In the rows, zero is written as 128.
One turn moves every row onto another: examples first, then more rows asked
Z_895: [157 119 122 103 101 122 107 153 121 121 135 109]
Z_253: [143 133 102 152 112 117 142 174 139 133  96 118]
Z_789: [153 135  92 128  91 111 124 131 130 106 171 138]
Z_457: [111 149 124 156  92 105 123 150 140 104 177 120]
Z_879: [150  94 119 183 101 119 142 128 143 148 186 133]
Z_605: [144  88 140 127  81 118 117 171 118 153 146 140]
Z_451: [150 162 140 169 105 107 122 134 146 158 162 148]
Z_224: [136 153 131 144  98 105 107 163 125 109 131 160]
Z_686: [147 143 139 165 116 121 139 102 126 157 167 112]
Z_47: [137  98 113 141  89 140 161 144 149 127 125  91]
Z_281: [132 119 117 198 112 149 144 132 153 108 138 114]
Z_81: [140 114 122 177 140 124 161 142 153 163 125 135]
Z_288: [158 109 105 178 145 143 139 138 147 146 126 110]
Z_617: [126 134 132 123 125 123 123 113 130 114 175 113]
Z_752: [116  99 142 167  85 128 114 165 103 125 153 102]
Z_491: [113 131 144 168 103  96 156 129 119 135 155 157]
Z_870: [125 120 126 122  90  97 150 137 145 140 182 131]
Z_786: [131 112 105 149 111 142  98 148 129 140 113 168]
Z_329: [150 121 121 144  95 141 120 176 177 126 120 128]
Z_767: [118 134 155 137 125 136 143 141 156 126 109 138]
Z_82: [128 134 123 171 122 111 153 170 152 150 108 140]
Z_621: [151 122  98 156 131 137 135 152 132 128 106  93]
Z_42: [ 92 114 119 179 113 137 124 131 112 132 119 146]
Z_43: [119  82  93 171  87 134 141 138 122 154 136 138]
Z_18: [146 101 131 156 117 139 106 141 139 129 172  83]
Z_315: [144 162 128 149  88 117 109 150 129 133 146  87]
Z_326: [144 130 125 147 114 122 107 141 164 130 193 140]
Z_213: [177 137 103 158  92 127 119 123 127 144 164 100]
Z_568: [134 113 158 160 116 130  90 161 125 137 151 159]
Z_540: [114  91 112 175 102 150 101 166 148 150 138 116]
Z_439: [154 117 114 160 114 136 159 118 150 127 125 166]
Z_172: [132 100 146 150 116 129 127 119  89 136 148 148]
Z_55: [155  95 110 181  87 132 113 144  99 121 159 143]
Z_9: [147 158 135 127  82  97 134 145 131 159 141 126]
Z_67: [112  92 125 125 114 144 111 147 128 156 115 123]

Z_752 turns into Z_605
Z_9 turns into Z_451
Now find these:
Z_253 turns into Z_82
Z_617 turns into Z_789
Z_281 turns into Z_47
Z_879 turns into Z_18
Z_786 turns into Z_42

One turn moves every row onto another: examples first, then more rows asked
Z_252: [104 137 121 146 153 147 169 117 135 153 153 147 139 127 126]
Z_185: [115 128 112 160 144 145 157 112 153 141 149 110 111 122 125]
Z_759: [135 132 144 109 106 105 120 152 144 107 108 108 121 136 155]
Z_774: [121 146 123  88 111 121 120 126 113 124 102  92 121 139 157]
Z_622: [114 130 125 109 114 121 127 114  85 172 123 136 112 158 151]
Z_591: [146  98 106 136 124 154 164 121 111 127 113 173 136 141 110]
Z_810: [ 79 146 111 111 148 126 153 151 102  90 107 125 119 137 117]
Z_841: [ 92 135 116 130 146 117 146 161 115  77 113 124 105 127 110]
Z_289: [129 112  99 144 103 153 150 106 137 130  89 116 121 160 114]
Z_951: [114 124 108 153 144 151 161 115 157 137 154 118 107 113 126]
Z_641: [140 114 100 138 125 155 157 106  91 140 106 151 136 154 108]
Z_788: [130 102  93 118 108 168 163 107 135 126  95 131 118 141 120]
Z_245: [108 129 105 150 143 153 158 107 148 143 150 111 108 117 127]
Z_784: [138  95 106 139 102 154 159 123 157 119  97 138 122 144 114]
Z_231: [141 137 124  88 139 125 122 132  72 122 125 134 125 125 148]
Z_918: [ 87 137 110 112 149 127 149 152 103  83 116 126 106 121 114]
Z_312: [154 121 143 106 132 106 121 155 105 106 132 152 126 120 145]
Z_993: [105 142 121 155 153 142 167 113 132 156 151 137 139 135 124]
Z_849: [111 136 128 157 152 141 168 121 141 153 153 147 140 129 125]
Z_768: [149 144 140 125 130  99 110 140  87 119 117 122 126 145 140]
Z_349: [150 108 116 163 124 141 152 120 112 132 105 155 140 162 103]
Z_603: [ 85 146 123 129 145 114 150 160 110  85 106 124 119 138 112]
Z_419: [120 106 109  90 108 137 130 114 104 156 131 131  86 130 155]
Z_350: [ 87 146 113 127 147 122 145 151 100  87 108 113 107 133 112]
Z_630: [136  92 137 117 101 118 127 145 143 133 135 148  88 129 150]
Z_543: [ 86 137 119 113 146 123 153 161 115  80 112 138 119 126 115]
Z_147: [124 101 133  90 113 128 141 135 113 151 138 173 111 128 152]
Z_364: [130 114 150 139 106 100 124 147 126 152 126 155 115 157 144]
Z_829: [126 120 128 136 100 111 114 123 117 157 117 109  90 158 145]
Z_592: [128 124 127  70 112 128 132 140 133 108 117 122 120 116 162]

Z_592 turns into Z_231
Z_419 turns into Z_622
Z_641 turns into Z_289
Now find these:
Z_252 turns into Z_245
Z_543 turns into Z_918

